128 stands for zero in the data rows.
Some points:
[118 115 167 127 124 116 124 153 124 121 143  97 128 152  97 118 127 127
 101 127  98 147 111 154 117 131 110 124 106  86 197 109 196 133 106 151
 132 129  96 171 143  97 163 129 137 111]
[ 96 111 149 179 136 153  94  87 116 121 113 154 156 100  98 138 106 126
 153 113  86 136  80 124 193 160 130 136 167 114 149 122  90  99 157 115
 157 117 180 112 106 120  89  77  73 149]
[109 148 163 125 143 130  93  72 106  82 120 146 200 177  84 142 121  76
 185  92  85  81 185 138 136  99 158 130 105 155 125 186 111 158  92  80
  95 120  83 129 131 123  99  82 132 131]
[103 104  86 146 110 120 169  96 153  55 125 125 101 176 134 102 133 137
 197 223 159 100 102  62 111 160 130 148 145 220 120 140 123 120 112 183
 116 195 128 169 101  95 134 168  86 102]
[211 102 204 117 138  70 102  71 121 122 110 171  68  75 119 187 165  40
 101 138 167 162 142  66 232 116 109  77 149 139 149 139 141 117 209  98
 213 138  85 132  96  99 104 118 145  63]
[114 141  82  74 157 125 140 162 143  74 128 119  93  64  72  59 148  79
 119 102 114 147 158 100 113  80  83 110 137  76 114 195 100 175 117 196
 148 138 157 102  69  72 156  75 110 138]
[134 132 104 159 135 107 139 100 167 190 145 172 128 160  98 102 113  93
  92 125 147 102 133 165 108  91 102 176  93 122 140 147 175 132 140  91
  97 193 133 107 149 140 111 154 131 137]
[ 92 138 153 101 185  98 172 109  95  75 124 115 145 115 169 132 109  49
 189 220 118  76 147 144 143  96 171 104  74 171  95 106 160 178  94 175
 122 220 202 100 198  77 104 122 110 165]
[105  95 106  38  88 158  61  52 103 156 255  89 168  45 189  96 154 145
  80 156 149 181 144 148 118 155 183 142 221  64  93 191  78 230  79 111
 117  87 113  88 156 142 150 136 225 166]
[ 81 108 107 105  96 106  76 141 113 147 157 199 156  80 167 211 113 138
  93 166 133  89 114 116 115  95  80 106 136 162 206 143  72  79 154  94
  88 106 202 104  75 110 184 134  84 192]
[121 106 159 129 186  93 185 103 106 108 160 144  97 164 103 133 110 183
 121 184 109 100  94 196  95 127 136 119 219 171  90 139 110 145 141 212
 103  82  98 144 136  85 119 115 101 122]
[101 118 153 160 195 183 102 198  98 153 110 157 106  81 110  83 127 120
 189  79 188 162 105 126 175 168 173  65 202 190 140 123 109  76  67 105
 107 143 102  69 138 194  80  85  53 102]
[115 140  96 139  90 141 140 197 169  76 117 172 118 131 131  80  84 166
  95 101 113 123 126  94 218 172 124 133 148  96 147 146 189 106 156 104
  97 138  87 131 139 121 121 215 171 157]
[144  91  70 181 153  76  91 145 108 132 100 195 177  92 112 153 149 110
  93 155  96 128 127 124 147 135 101 120 131 151 185 146 116 101 123 229
 147  91 103  78 139 163 139 151 190 130]
[110 109 100 136 105 129 114 112 107 103  97 121 103 117 197 128 149  94
 132  95  99  82 105 165 124  98 139 138 156 197  82 125 253 142 105 129
 116  95 124 102 113 134 160 174 116 108]
[187 158 100 194  77 162 222 158  89 243 154 206 109 186 149 102 101 173
  59 106 113 101 141  68 203 167 190  96 100 192 158 190 158 182 111 137
 120 134 194 203 162  83 110  83 117 167]
[100 102 102 147 133  90 142 143  94 161  95 164 184  84 255 146 140  80
  93 159 116 158 117  95 105 109 215 160 133  66 184 145 102  68 111 146
 121  94 122 170  93 153 106 157  91 144]
[144  98  57 131 171  56 125  93 155  47  90 112 133 240 142 122  80  79
 127  68 142 255 171 242 163  70 143  94 184 193 208  75  92 153  74  80
 111 159 208 185 168 176 129 104 165 115]
[ 76 194 102 168 124 181 120  56 187 157  90 168 101 101 132  84 114 133
  97  83 172  86 112  97  81 160 121  94 160 108 147 102 174  98 117  92
 125 105 182 167 149 161  96 145 196  79]
[118 167 100  91 111 108 103 155 104 116  94 109 126 140 110 125 126  74
  81 143  97 143  97 104 107 220 156 112 137 122 110  99  98 146 162 172
  91 204 147 115  82  94 105 151  92  93]
[155  88 131 137 129 111 108 107 104 153 108 121 133 114 152 117 133 178
 167  88  76  90 124 122 114 152  99 153 156 156 116 108  91 122 164 110
 131 128 102 157 124 118 106 185 159 111]
[127 138 189  82 129  81 196 115 114 105  67  93 180 163  89  72 255 192
  74  71 163 166 133  61 150 112  76 111 117  77 106 124  67  71  67  74
 114  56 207  39  45 109 218 156 164 107]
[136 122 130  58 116 166 120  75 255 157 115  87 144  90  97 222 201 135
 126 123 107 209 168  98  82 187 191 170  84 205 138 165 120 141  95 162
 129  88 168 112 165 174  94 134  83 177]
[223 190 148 209 158 164 106 124 108  92 116 112  88 136 157 153 140  94
  89 113 106 162 101 135  82 105 131 198 126 113 166 102 115 160  93 123
 144 150 108 146 128 105 210 136 120 122]
[114 115 140 148 136 109 111 170 105 114 156 102 109 160  79 129 124  76
  75 137  94  99 109 170  94 105 110 127  76 117 119 141 121 141 110  99
 173 101 145 143 155 161 130 205 128  92]
[153 165 204 196 133 167  94 200  98 144 130  88 217  79 153 163  98 148
 179 120 150 197 255 218 120 134 115 139 138 208  95  92 181 124 255 103
 131  79 187 165  75 102 104  99 181  90]
[117  75 181 116 152 148  81 100 129 175 133 102 120 151 134  90 166 149
 105 156 113 117 191  98 116  74 126 136  99  78 120  88 156 130 140 160
  89 133 143  98 172 157 129 157  78 131]
[125 227 103 105 116  90 175 120 162  78 228  93 109  85 135 113 186 144
  76 112 101 108 116  82 116 101  82 128 186 158 116 111 116  92 115 179
 124 188  53 105 108 210  69  65 127 166]
[226 184 191  61  72 110  79  77 165 134 131 132 210 130 122  63  95 144
 145 137 126 166  77  97 111  63  69 124  64 158 109 102 118 117 116 140
 104  72  77 152 203  94  74 147 100 199]
[112  99 113 148 180  86 169 175 220 103  93 104 102 121 163 150  87 180
 161 166 103 112 166 127 107 108 158 131 153 164 122 179  75 165 122 124
 121 161 124 125 124  80 143 121 108  75]
[ 87 162  32 149  35  90  86 102  85  55  96  96  73 128  37 132 168 125
 106 255 162 199 118 114  81 185 111 109 149 145  97 102 118 113 119 123
  91 141  53 166 121  61  55  75  56 106]
[ 81 152 104 117 198 137 157  88 139 174 155 121 187 179 173 109 195 156
  96 150 123 171 140  92 164  80  99 142 113  96 101  99 140 187 143 110
 147 102 113  77  86 106 162 171 104 108]
[ 95 106 141  77 152 135 135 167 102 119  82 149  83 148 137 146 102 185
 156 158 131  92 103 115 108 163  63 138 123  86 115 105 105 255 120 134
 115 125 117 190  94 160  95  95 114  96]
[158 104  52  38 151 127 187 158  92 102 169 188 133  42  42 180 141 102
 100 139 131  87  84  58 218  58 255 154 125  97 160  96  87  83 242  63
 107  55 166 213 202 210 223  50  66 204]
[ 99 147 152 237 145  96 217  94 103 107 205 101  87 130 163  93 177  91
 218  89 131 209  91  98 126 174  74 108  36  75 120 190  78 150 213  93
  97 100 111  51 211 130 185  93 171 142]
[126 135 106 199  45 242 148 156 106 132  95 105 111 140 126 205 126 124
 161  92 149 135 139 165 189  43 105 183 139  84  78 141 129  77 167 210
 107 159 160 174  95 111  74  80 235  71]
[180 100 121 166 118 113  92 107 213 108 178 129 125 164 166 118 118  81
 119 128 144  82 159 149 137  92 153 140 144  67  92  72  87 173 110 123
 124 138  72 125 137  80 113  73 114 129]
[121 116 117 172 142 138 113 229 125 168 179 142 168 176 141 196 110  67
 255  63 153  85 120  93  79 142 135  77 170 117 100  81 124 150 151 132
 126 102 120 202  61 113 147 215 141 160]
[112 108 152 102 128 123 137 147 128 163 131 126 126 123 158 146 123  98
 126 109 119 134  93 155 116 103 111 115  90 118 106 129 192 129 122 139
 105 159 112 151 118 109 138 109 148 117]
[242  89 116  79  84 238 189  66 219 144 166  99 188  71 121 109 139 124
 137 255 112 151 146 215 110 196  76  63 102 104 157 104 129 114 104 101
 130  93 150  93  61 255  86 160  78 132]
[ 91 104 138 107 133 171 135 124 125 158 111 174 115 120 107 102 135 107
 128  85 118 167 113 150 129 132 106 117 174 148 124 169 138  97 157 114
 161 136  98 126 179 102 114 125  84 141]
[152  93 144 128 108 110  81 199 117 168 144 142  89 183 120  93 127 152
 187 113 108  97  75 146 110 129 168 166 139 148 107  99 200 111 102  92
 134 118 169  60  64 131 106  80 146  83]
[109  93  79 178 189 164 156 118 113 172  92  92  83 121  58 111  80 124
  88  90 247  70 150 121 193 234 176 151 102 128 133 102 128 117 102  91
 109  93 124  69 126  94  80 121 205 250]
[144 106  95  81 107 175 106 172 128 133  96 119 128 234 184 171 117 113
 173 133 112  98 119  91  76 146 145 120 180  71 131 135 160  94 197 109
 143 149 105  61 155 111 125 125 186 121]
[159  91 169 124 120 230 104 137  96 181 112 106 116 128 128 109 110 107
 126  89 106 122 126 114  99 155 144 117  57 238 100 128 137  90 133 134
 170 184  83 166  73 130 166 117 185  87]
[131 146 143  96  41 103 141  90  76  71 161  79  84 120 157 204  59 171
 120  61 191 132 126 230 104  85 155 137  37 131 204  91 122 154 145 242
 166  89 104  82 111 126 116 177  76  38]
[ 92 111 220 130  97  93 166  91 138 170  78  89 101 118 136 109 131 149
 110 113 108 166 109 110 121  69 112 127 116  88 118 194 119 172 129  87
 115 123  95  89  73 140 164 146 132 248]
[ 91 107 134 122 141 203 157 161 153 143 124 157 127 131  97 128 125 141
 104 110  93 124 125 129 159 140 128 148 151 128 129  68 117 134 118  98
 131 127 105 131 199  81 116 148 158 112]
[194 242  73  71 135  83  90 151  82 217  95  68 110  96  78 106  62 139
 198 158 118 101 130  73 110 152  62 124 180  47  97 158 148  67  81  87
 188 162 153  90 226 161 193 125  92  71]
[ 76 143 192 121  57  86 105 157 154 105  96 111 151 153 111 100 106 143
 122 177 150  80 120 126 123 168  80 170 144 182 113 139 127 142 117 150
 133 126 100 154 190 171 176  99 110 104]
[212 107 173 191 106 124  88 164 102  53  91 101 192  95 130 198 158 236
  79 109 180  79  91 170 107  97 125 102  92 122  95 154 167 176  94 122
 192 175 142 134 153 144 133 151 101 129]
[102 224  91 116 216 136 104 156 152 171 114 129  88 199 205  88 143 176
 121 105 176  94 140 180 198 128  97 103  95 140 134 202  91  60 107  90
 135 125 119 205 179 165  93 174 119 140]
[112  86  71  63 161  80 213  96 120  78 150 110 151  72  97  85 102 143
 128  78 122  88 156 115  68 145 103 155 117  91 103 100 125  86  94  92
 158 125 133 119  90  77 109  55 145 119]
[121 111 183 137 171 126  83 103 115  95 168 128 139 169 120 139  92 168
  94 132 110 113 106 129 114 161 118 143  86  79 124 145 152 121 115 154
 147 154 161 159  95 139 157 141 124 104]
[ 90 175 153 130  80  85  95 140 125 159 138 214  76  90  93 146 140 155
 194 161 107 142 190 167 109 114 220 127  76  79 156  56 112  81 115 176
 124 137 115 130 101 178 178 154 174 188]
These points spread out most along one direction. Take the direction at right angles to it along which they spread out most. Go by this last direction. For each point below, how far along it does it lie, from 0 to 99? The average is 50, and the first point in the table lies past the average. One standard deviation of the points above along it is 16.
[105  95 106  38  88 158  61  52 103 156 255  89 168  45 189  96 154 145
  80 156 149 181 144 148 118 155 183 142 221  64  93 191  78 230  79 111
 117  87 113  88 156 142 150 136 225 166] 62
[ 96 111 149 179 136 153  94  87 116 121 113 154 156 100  98 138 106 126
 153 113  86 136  80 124 193 160 130 136 167 114 149 122  90  99 157 115
 157 117 180 112 106 120  89  77  73 149] 36
[110 109 100 136 105 129 114 112 107 103  97 121 103 117 197 128 149  94
 132  95  99  82 105 165 124  98 139 138 156 197  82 125 253 142 105 129
 116  95 124 102 113 134 160 174 116 108] 56
[125 227 103 105 116  90 175 120 162  78 228  93 109  85 135 113 186 144
  76 112 101 108 116  82 116 101  82 128 186 158 116 111 116  92 115 179
 124 188  53 105 108 210  69  65 127 166] 65
[134 132 104 159 135 107 139 100 167 190 145 172 128 160  98 102 113  93
  92 125 147 102 133 165 108  91 102 176  93 122 140 147 175 132 140  91
  97 193 133 107 149 140 111 154 131 137] 45
[194 242  73  71 135  83  90 151  82 217  95  68 110  96  78 106  62 139
 198 158 118 101 130  73 110 152  62 124 180  47  97 158 148  67  81  87
 188 162 153  90 226 161 193 125  92  71] 48
[158 104  52  38 151 127 187 158  92 102 169 188 133  42  42 180 141 102
 100 139 131  87  84  58 218  58 255 154 125  97 160  96  87  83 242  63
 107  55 166 213 202 210 223  50  66 204] 0
[114 141  82  74 157 125 140 162 143  74 128 119  93  64  72  59 148  79
 119 102 114 147 158 100 113  80  83 110 137  76 114 195 100 175 117 196
 148 138 157 102  69  72 156  75 110 138] 62
[ 87 162  32 149  35  90  86 102  85  55  96  96  73 128  37 132 168 125
 106 255 162 199 118 114  81 185 111 109 149 145  97 102 118 113 119 123
  91 141  53 166 121  61  55  75  56 106] 77
[180 100 121 166 118 113  92 107 213 108 178 129 125 164 166 118 118  81
 119 128 144  82 159 149 137  92 153 140 144  67  92  72  87 173 110 123
 124 138  72 125 137  80 113  73 114 129] 59
[115 140  96 139  90 141 140 197 169  76 117 172 118 131 131  80  84 166
  95 101 113 123 126  94 218 172 124 133 148  96 147 146 189 106 156 104
  97 138  87 131 139 121 121 215 171 157] 29
[112  86  71  63 161  80 213  96 120  78 150 110 151  72  97  85 102 143
 128  78 122  88 156 115  68 145 103 155 117  91 103 100 125  86  94  92
 158 125 133 119  90  77 109  55 145 119] 56
[153 165 204 196 133 167  94 200  98 144 130  88 217  79 153 163  98 148
 179 120 150 197 255 218 120 134 115 139 138 208  95  92 181 124 255 103
 131  79 187 165  75 102 104  99 181  90] 45
[ 91 107 134 122 141 203 157 161 153 143 124 157 127 131  97 128 125 141
 104 110  93 124 125 129 159 140 128 148 151 128 129  68 117 134 118  98
 131 127 105 131 199  81 116 148 158 112] 36
